Each named turn below is shown by a few rows before and after it. Which turns, in which order, take the first row of each later pair to the second? The first pair is answered.
N:
[ 23  14 -36   2   2 -24   5   8]  ->  [ -8  36 -11  -7  20   4   2 -26]
[ 19  18 -13  13  -7  16 -18  -5]  ->  [ 20  23 -24  -1  -5  -8  -1   6]
[  2  15   3  -7  18   7  -4 -17]  ->  [ 21  -4  -4  10   4   8 -16  -5]
X:
[  2   7  20 -28  15 -10  13   1]  ->  [ -8 -14  12 -20  17 -20  11   9]
[ 5 22 28  5  4  5 -1 -2]  ->  [-12 -16  22  16   7  -8  -5   9]
[ 22  10   0  18  16 -19   0  26]  ->  [29 12 24  8 14 -3 -3 18]
[ -8   0   4   1  12 -28  -4 -10]  ->  [  1  16  10  -4  11 -20  -2 -15]
T:
[-15 -33  -5   7  -7  18 -18 -25]  ->  [-42  -8   1 -12  17  -4   6 -21]
[-13   2  -1  10  16   0  -6 -27]  ->  [-10   8   4  14  16   3  -9 -25]
[  6 -22  -9  16  -8  27 -28 -24]  ->  [-31 -21 -19 -16  12  -3   2 -31]
G:
[ 22 -19 -46   7 -22 -14  -5   5]  ->  [ -3 -45 -23 -17 -10 -27   8   8]
[-21  -9  -6  19  12   6  -8 -13]  ->  [ 12   5 -23  24  -2   1  -8  -1]
[ -2  12  -3  -4  -4  18 -12  -7]  ->  [ 13  11  -6 -12 -10   7  -4   5]
[18 12 -9 21 -7  3 -9  8]  ->  [ 18  -6   4  -6  -5 -17   7  21]
Pairs:
Each pair is two turns apart.
[ -5 -27  -3 -27 -17 -12  -3  -4]  ->  [-35  11   9 -15   8  -2  -3 -14] | G T
[-22   1 -12 -15  12 -18  13 -19]  ->  [ 18  16   9  30   0   7 -15   7] | T N
[  1 -12 -15  31  -4 -21   2  29]  ->  [-39  17   4   8  21 -10  15   0] | T N
[ 39  -9   0 -17 -24   0   4 -12]  ->  [ 15 -21   2 -34 -12 -16  17 -12] | T X
[15 -9  6 -5  2  6 -7 29]  ->  [  0  -9   1 -20  10  -7   6  26] | T T
[ 16  25 -12  31  -8 -10   0  19]  ->  [-5  6 47  2  3 15 -3 -1] | N X
[ -4  11   7 -22   5  12   2 -14]  ->  [-12 -24   6  -8   3  10  -9  -7] | G X
[ 31 -12 -27   0 -32  13 -21 -19]  ->  [ -1  -8   1 -53  -8  -7  12 -24] | G N
[ 12 -13 -29 -29 -16 -21  24   5]  ->  [-38 -28  -6 -19   4   5  10 -26] | N X
[-18   6  -1  -6   7 -13  20  14]  ->  [ 1  0 21 11 -6 24 -5  2] | X N
[ -5 -10  32  -8  -6   4   3 -13]  ->  [ -3 -21  17 -13  -7 -18  13   2] | N T
[ 18   8  35 -40  -6  -4  20   4]  ->  [ 26 -34  21  14 -22  16 -18  10] | G N
[-26  43   2   0  20 -22  12 -10]  ->  [ 26  32  -7  35 -12   8 -21  -4] | G T
[-10  -4 -13  17  -2 -13   2   5]  ->  [12 17  7 -8 -7 -5 13  2] | X G
[-16 -33 -20 -17  -7  -6   0 -13]  ->  [ -6   5 -29 -28  -5 -10  13 -17] | X G
[  2  30   5   7  14 -24   5  21]  ->  [  8 -15   1  25  -9  16 -30  -9] | N T
[ 62  31 -10  17  -9  21 -27   3]  ->  [ 52 -18  19 -43  -3 -20   7  27] | G T
[-13  -3 -11   6   8   2   9 -13]  ->  [-15   0  -8   7  11  -1  11  -7] | N T
[ 1 22 13 -7  4 -3  1  6]  ->  [  1 -17  -8 -12 -13  -3  -6  -6] | T T
[ 20 -18 -22   1 -29  19  -8 -17]  ->  [ -3  45   7 -11   7   3  20   0] | T T
[-20 -15  -6  12  15  -4   2  -9]  ->  [ 11  22 -15   1   7  -8  14  -5] | X G
[ -3  -6 -19  14  -9  -1  -3  -3]  ->  [ -9   5 -18   4   0 -12   8   0] | T G
[ -4 -26  33 -23   9  -4   4   7]  ->  [-11   0  35  11  14  24 -16  -6] | T G
[  2 -10   2   3   2  -6  -3   2]  ->  [ 9  2  7 -1  1  2 -2 -3] | X X
[ -8  23  -2  21   3  28   8 -22]  ->  [ 20 -21  -7   1 -11 -14  26  21] | N G
[  8  11  13 -21  -9  19 -21 -18]  ->  [ 15   5  17 -33 -11   8 -14 -10] | G G
[ 31 -27  23  14 -14  19 -18   7]  ->  [ 15 -18 -31  26  -5 -24   0  25] | G X
[  6 -39  15  -1 -17  34 -19 -29]  ->  [ 14 -35 -40  25 -23   3 -14  -8] | G X
[-29 -11  -9  -9  -9  -4  15  -1]  ->  [-18  15  -5   2 -14  22   4 -15] | G X
[28 27 13  9  1  0 -2 25]  ->  [-20   6  38   1  21   7  -3   7] | G G
[ 20  19  16  -7  -8  23  -8 -14]  ->  [  3 -40   7  -5  -7 -10  -5  12] | G X
[  7  37 -11   0   1   9   3 -17]  ->  [ 16  -1  11  13 -10  27 -18 -14] | X G
[ 8 34 30  4 12 -1 -3 -3]  ->  [ 24  23  13   3   4 -23   5  18] | N N
[-10 -13   2  -7  -9   9 -18 -19]  ->  [ 11   2 -20 -12 -14 -14  -3  -2] | G N
[-21 -17  22 -10   7   4  16  16]  ->  [-7  5 22 20  2 27 -2 13] | T G
[  7  34  -8 -18 -10  26  17 -25]  ->  [ 14 -36  -7  13 -26  29 -10  -5] | N X
[25 44 19 13  0 14 -6 14]  ->  [ 32 -15 -33  14 -28   9 -17  -4] | T X
[  0 -22  12   4 -16  18   7   5]  ->  [-12 -17 -14   6 -10  -7  20  12] | X G
[ 15 -11  20 -38 -10   6  25 -13]  ->  [ -6   6  35 -19   4  27  14 -25] | T G
[-28   0 -22  17   0  13 -17 -21]  ->  [-12  -9 -30  30  -8   3 -20  -1] | T N
[-44  -3 -39  20  13   9 -21 -22]  ->  [  3 -17 -60  15  -9 -23 -10  16] | N G
[ 30 -13  -9  18   6  -2 -21  28]  ->  [-12  -8  19 -26  33 -14   7  15] | G N
[-23 -13  -1  10  12 -12  -4  13]  ->  [-19   0   9  16  14  -1 -10  13] | N T
[ 5  3 -6 17 11  5 -6  6]  ->  [12 -9 -9  4  5 -7  2 12] | G T
[ 18 -19 -17  31 -15  10 -25  13]  ->  [  9  39 -22 -22  -3   3  11 -17] | T X
[  2  24   3   8  -3 -16  14 -15]  ->  [ 23  10   9   9 -15 -14   8  -5] | N G
[ 22   5  -3 -31 -13  -5  13  -8]  ->  [-13  10   0  -8   0  20  -4 -35] | G G
[  5 -20  -4 -11  -6 -11   5   7]  ->  [17 13 -6 -8 -4 -7  8  8] | X T
[ 30  -4 -21 -13 -14   2   3 -13]  ->  [ 23  31  -3 -14   3  -2  13  -4] | T T
[-31  -2  16  -4   3  14   3  -9]  ->  [-12  -7   8  19 -10  25 -13  -6] | G X
[-32   7   6  11  16 -15   8   5]  ->  [-13  25  -5  30   7   0  -4   0] | N X
[-3  2  7 -3 -3  6 -7 -5]  ->  [ 9  5 -2 -3 -7 -3 -3  3] | G N
[-15  39  -5  14  17   0   4   4]  ->  [ 13  28  17  18   1  25 -12   4] | X G
[ 20  11 -15  -6   4  10   0 -16]  ->  [ 15 -19   0 -22   5  -3   6  -5] | G X
